In the data rows, 500 means zero.
Here are some points, one per row:
[602 506 545 638 357 522 372 524 617 450 441 453 555 573 556 655 511 549 519
 520 573 549 445 615 525 397 456 665 562 524 506 536 483 620 453 539 645 427
 549 572 552 466 420 547 635 526 527 584]
[400 648 513 529 434 569 408 366 539 444 623 628 451 566 493 478 676 577 482
 491 465 567 291 479 443 452 415 442 350 543 346 497 493 197 350 386 543 437
 473 303 381 349 427 442 481 583 459 498]
[483 294 590 530 574 511 518 525 550 458 537 394 466 571 494 567 510 484 685
 499 569 402 475 540 558 538 634 577 555 650 518 601 512 664 474 600 596 350
 451 574 543 495 562 521 552 495 651 539]
[569 585 533 576 548 478 493 680 508 430 500 523 564 601 666 578 407 479 445
 666 530 617 660 545 632 546 590 342 541 322 634 446 496 582 587 530 520 576
 500 520 662 537 494 529 575 461 614 497]
[448 583 492 596 540 550 468 560 501 575 536 591 432 526 408 513 511 475 549
 497 639 466 479 517 483 376 476 453 499 477 297 538 543 423 336 430 585 547
 601 588 492 493 502 626 531 655 468 567]
[566 555 707 601 577 627 683 466 635 568 614 600 728 483 535 612 561 492 619
 679 595 659 688 629 573 662 606 676 634 754 539 586 509 563 821 526 488 479
 579 587 542 702 611 531 451 567 540 451]
[616 584 635 561 691 588 535 741 648 504 594 526 679 699 610 540 548 746 463
 705 492 612 698 554 572 579 639 468 666 440 626 525 564 671 693 602 581 742
 602 595 607 690 461 597 543 533 607 752]
[618 485 429 417 440 464 511 614 494 420 435 489 468 460 454 383 371 517 314
 567 470 435 575 452 441 402 537 249 499 302 492 441 471 587 394 524 415 454
 420 506 389 404 555 459 453 513 431 471]
[535 686 511 427 564 508 542 678 559 551 474 534 673 597 610 563 488 602 563
 503 458 456 704 472 658 523 559 253 514 407 517 581 475 616 540 489 363 569
 508 598 578 581 541 670 542 448 550 614]
[282 568 513 440 622 463 666 143 527 779 586 425 362 422 430 432 693 497 570
 752 543 418 396 734 414 632 527 590 457 655 526 589 623 586 607 487 518 686
 505 430 582 529 656 804 551 662 488 676]
[304 188 488 487 490 425 451 404 617 409 331 358 458 293 439 568 241 466 552
 447 492 477 355 543 479 461 414 468 431 595 352 452 443 590 463 560 328 479
 352 596 452 465 458 428 462 471 482 325]
[647 501 446 379 614 540 579 622 532 378 429 438 494 482 595 634 420 501 515
 510 396 514 580 520 561 492 707 321 643 422 604 461 528 570 548 577 358 576
 439 489 583 472 382 486 492 468 458 446]
[470 468 456 549 535 532 525 520 620 464 522 463 443 481 507 587 489 466 583
 422 562 544 562 593 564 568 549 675 526 485 502 461 491 660 435 608 595 507
 586 658 565 568 561 448 511 527 591 464]
[501 315 424 420 404 454 444 308 502 471 438 360 417 488 305 332 446 356 513
 366 388 452 428 465 307 487 376 401 414 505 352 411 206 370 352 424 391 376
 403 425 454 461 428 434 365 492 565 395]
[495 441 527 550 527 673 511 529 589 539 586 675 502 511 507 582 433 613 555
 513 585 613 442 538 635 591 525 713 556 632 519 531 508 504 661 566 730 414
 564 631 538 499 431 559 667 590 584 620]
[490 611 509 549 496 499 501 333 448 588 656 497 450 466 355 660 504 534 550
 514 568 656 220 674 447 513 468 695 454 906 433 441 517 200 598 500 613 534
 577 619 396 523 346 512 455 554 607 535]
[382 557 462 261 537 544 535 465 409 507 394 367 312 426 600 448 632 483 455
 710 577 503 499 501 346 611 513 485 503 432 566 539 566 487 571 481 491 533
 433 443 597 546 434 541 517 495 408 630]
[658 555 518 685 304 507 540 389 504 675 563 576 513 426 565 271 610 458 333
 441 438 564 527 369 439 451 412 584 377 589 570 588 552 387 434 292 461 450
 603 466 490 484 335 511 435 495 636 430]
[454 457 572 685 470 634 521 509 625 664 496 501 642 461 630 515 417 380 451
 325 486 542 599 393 617 518 522 463 400 643 643 583 599 661 646 439 619 464
 516 659 542 544 433 548 395 613 761 379]
[560 623 569 531 453 422 407 506 405 406 700 580 411 427 384 413 768 626 420
 393 511 592 262 537 424 430 374 438 327 446 382 463 413 184 311 472 436 424
 489 285 390 544 539 557 562 586 481 525]
[503 555 494 538 341 479 295 511 470 574 489 585 383 539 463 484 588 472 455
 461 521 355 512 401 495 513 445 504 432 453 494 519 548 517 332 427 443 559
 603 469 328 524 491 471 617 603 541 516]
[515 420 474 505 576 533 582 574 541 565 465 478 506 638 557 578 441 597 530
 515 651 556 503 579 572 569 604 495 613 499 585 489 593 641 566 641 436 493
 511 567 563 521 458 632 557 429 474 391]
[537 528 526 537 594 470 617 410 464 432 603 516 566 469 442 411 550 456 588
 519 469 437 572 553 473 552 457 502 477 463 522 637 404 488 567 523 477 543
 592 469 539 396 706 437 494 397 520 332]
[560 529 533 523 279 504 457 437 576 715 466 593 515 588 559 405 485 375 380
 378 494 462 314 440 544 554 475 652 324 547 457 522 526 331 533 446 456 545
 649 607 437 451 348 407 564 654 552 573]
[259 301 407 392 461 460 431 378 474 418 267 410 395 385 373 523 278 451 460
 478 391 543 381 399 539 461 464 548 571 546 401 388 579 522 552 537 480 377
 468 436 457 497 330 529 491 425 384 418]
[464 565 474 589 425 469 387 481 517 414 629 634 356 536 413 438 532 479 429
 350 429 500 246 453 446 452 385 455 324 510 494 495 409 161 363 417 379 469
 421 405 409 545 449 480 571 515 369 466]
[612 597 527 529 569 476 640 674 573 519 514 608 643 535 583 534 634 534 677
 591 450 432 720 483 524 624 671 344 600 478 650 555 552 459 399 514 565 556
 529 529 528 545 795 528 480 249 498 517]
[346 338 445 571 575 449 405 492 408 424 445 498 523 515 498 555 292 505 478
 483 385 491 535 544 501 485 431 404 575 466 504 590 515 502 507 514 401 380
 460 491 506 496 527 432 459 373 404 411]
[453 424 406 429 396 497 413 471 455 506 417 381 515 389 265 452 361 289 433
 426 477 324 443 478 488 399 393 436 529 410 390 375 558 506 470 380 442 403
 483 472 510 469 566 376 474 347 458 390]
[328 572 608 323 456 356 509 279 465 673 537 347 417 394 372 439 588 504 533
 453 473 420 397 368 268 422 418 525 344 346 379 438 430 353 370 443 475 536
 401 404 423 378 515 536 487 434 407 490]
[648 731 475 679 410 509 473 520 536 676 527 596 606 615 597 344 735 532 568
 457 708 560 584 453 561 549 449 572 406 439 573 598 657 421 485 403 570 527
 604 405 445 539 454 582 641 697 514 505]
[580 508 490 456 603 560 683 551 591 504 498 530 629 565 637 471 482 577 606
 584 558 477 540 563 463 492 590 494 676 396 591 463 536 592 424 553 426 492
 482 442 526 564 783 434 470 518 601 443]
[510 460 470 526 560 435 530 547 443 318 356 342 413 536 582 516 385 537 533
 370 519 468 535 442 554 477 525 371 444 478 488 368 527 637 490 519 487 419
 454 520 514 434 550 407 540 442 424 483]
[527 426 278 224 409 433 556 521 365 275 514 347 629 411 651 434 283 422 374
 505 369 418 654 451 486 441 817 432 589 485 615 323 405 435 666 552 441 457
 377 367 414 443 465 379 298 244 396 411]
[548 477 434 468 544 545 529 633 418 456 541 475 587 508 626 447 478 510 499
 577 558 379 555 453 630 466 521 413 565 345 585 401 502 473 361 602 496 382
 425 411 503 523 652 507 454 443 429 540]
[379 493 504 349 581 388 287 540 345 370 374 446 448 470 437 336 385 470 478
 466 473 406 467 486 410 435 423 373 421 341 467 356 367 550 409 459 519 381
 428 402 460 373 374 440 388 407 265 465]
[422 366 450 467 625 497 441 568 467 415 513 449 450 487 527 643 433 476 452
 475 436 720 443 526 530 446 502 549 588 494 447 486 519 722 577 554 609 483
 493 528 394 411 239 477 574 424 361 629]
[431 459 373 397 487 467 530 574 401 279 408 452 544 468 526 362 523 429 430
 495 422 329 511 428 391 393 577 488 542 234 610 413 507 445 385 360 469 509
 313 430 430 438 616 458 390 353 393 464]
[603 713 607 620 594 526 444 487 503 568 644 642 519 570 433 481 671 576 481
 451 540 506 530 547 536 580 466 627 542 489 462 523 579 376 390 579 488 607
 508 553 528 460 572 578 570 737 521 590]
[516 492 626 363 572 501 572 420 435 686 511 439 596 397 476 421 633 397 632
 640 367 510 614 591 545 527 443 529 630 601 508 531 354 436 741 441 495 690
 492 504 535 519 865 261 303 327 446 303]
[251 501 489 458 497 459 575 474 400 450 485 483 390 492 432 523 515 545 565
 606 507 476 382 516 514 446 407 485 583 573 546 532 438 457 471 576 509 459
 487 430 552 486 325 593 546 593 386 590]
[612 540 640 526 442 448 563 419 505 452 516 599 524 526 389 505 637 415 442
 423 520 572 502 534 466 528 438 609 463 652 495 567 530 430 424 496 560 459
 540 566 499 567 583 411 478 513 522 535]
[584 506 633 524 601 537 549 597 464 639 472 462 578 450 422 435 684 495 572
 570 575 443 613 517 526 542 548 466 451 450 414 605 328 578 379 463 501 588
 488 403 586 493 753 406 438 426 523 400]
[720 632 548 648 457 593 518 617 470 604 405 604 521 547 434 505 656 559 569
 443 463 366 538 433 433 474 416 583 443 398 584 587 541 566 403 519 609 596
 552 463 519 543 646 515 647 619 517 554]
[566 400 430 608 258 463 552 263 449 543 402 512 463 351 527 542 379 379 466
 307 455 484 481 346 507 506 505 481 458 579 391 470 469 496 563 394 409 465
 484 496 467 452 408 453 335 496 601 456]
[412 397 442 453 535 446 502 680 481 366 453 495 391 559 569 624 459 568 348
 446 455 512 600 458 471 501 546 475 663 495 507 446 390 634 675 598 533 544
 474 449 562 482 380 461 490 453 511 495]
[466 285 209 272 637 447 375 573 460 313 389 458 447 426 442 598 347 533 345
 588 393 604 539 367 482 339 506 444 478 496 476 409 467 642 863 537 423 473
 441 576 450 518  82 385 311 411 405 501]
[578 485 480 494 542 473 509 479 434 404 613 533 459 618 489 629 559 601 511
 515 523 465 338 504 433 530 371 614 452 452 423 536 609 542 325 471 588 450
 564 573 542 584 492 588 694 600 518 509]
[493 589 590 623 293 573 365 444 562 660 592 611 467 554 636 533 268 520 526
 409 583 645 564 518 590 569 411 674 407 654 518 609 672 466 539 551 539 633
 625 588 539 497 501 588 565 642 651 726]
There is one direction along which these points spread out most. Take the direction at right angles to it along which they spread out most. Then take the direction at right angles to both along which they spread out most. Go by this last direction. For each point below, how far along it does it lie, from 0 to 99? 50 is the average, and the first point above lies past it. One standard deviation of the points above along it is 16.
[453 424 406 429 396 497 413 471 455 506 417 381 515 389 265 452 361 289 433
 426 477 324 443 478 488 399 393 436 529 410 390 375 558 506 470 380 442 403
 483 472 510 469 566 376 474 347 458 390] 46
[560 623 569 531 453 422 407 506 405 406 700 580 411 427 384 413 768 626 420
 393 511 592 262 537 424 430 374 438 327 446 382 463 413 184 311 472 436 424
 489 285 390 544 539 557 562 586 481 525] 31
[382 557 462 261 537 544 535 465 409 507 394 367 312 426 600 448 632 483 455
 710 577 503 499 501 346 611 513 485 503 432 566 539 566 487 571 481 491 533
 433 443 597 546 434 541 517 495 408 630] 47
[251 501 489 458 497 459 575 474 400 450 485 483 390 492 432 523 515 545 565
 606 507 476 382 516 514 446 407 485 583 573 546 532 438 457 471 576 509 459
 487 430 552 486 325 593 546 593 386 590] 60
[580 508 490 456 603 560 683 551 591 504 498 530 629 565 637 471 482 577 606
 584 558 477 540 563 463 492 590 494 676 396 591 463 536 592 424 553 426 492
 482 442 526 564 783 434 470 518 601 443] 31
[720 632 548 648 457 593 518 617 470 604 405 604 521 547 434 505 656 559 569
 443 463 366 538 433 433 474 416 583 443 398 584 587 541 566 403 519 609 596
 552 463 519 543 646 515 647 619 517 554] 32
[466 285 209 272 637 447 375 573 460 313 389 458 447 426 442 598 347 533 345
 588 393 604 539 367 482 339 506 444 478 496 476 409 467 642 863 537 423 473
 441 576 450 518  82 385 311 411 405 501] 82
[422 366 450 467 625 497 441 568 467 415 513 449 450 487 527 643 433 476 452
 475 436 720 443 526 530 446 502 549 588 494 447 486 519 722 577 554 609 483
 493 528 394 411 239 477 574 424 361 629] 77
[448 583 492 596 540 550 468 560 501 575 536 591 432 526 408 513 511 475 549
 497 639 466 479 517 483 376 476 453 499 477 297 538 543 423 336 430 585 547
 601 588 492 493 502 626 531 655 468 567] 48
[616 584 635 561 691 588 535 741 648 504 594 526 679 699 610 540 548 746 463
 705 492 612 698 554 572 579 639 468 666 440 626 525 564 671 693 602 581 742
 602 595 607 690 461 597 543 533 607 752] 51
[470 468 456 549 535 532 525 520 620 464 522 463 443 481 507 587 489 466 583
 422 562 544 562 593 564 568 549 675 526 485 502 461 491 660 435 608 595 507
 586 658 565 568 561 448 511 527 591 464] 60
[618 485 429 417 440 464 511 614 494 420 435 489 468 460 454 383 371 517 314
 567 470 435 575 452 441 402 537 249 499 302 492 441 471 587 394 524 415 454
 420 506 389 404 555 459 453 513 431 471] 34
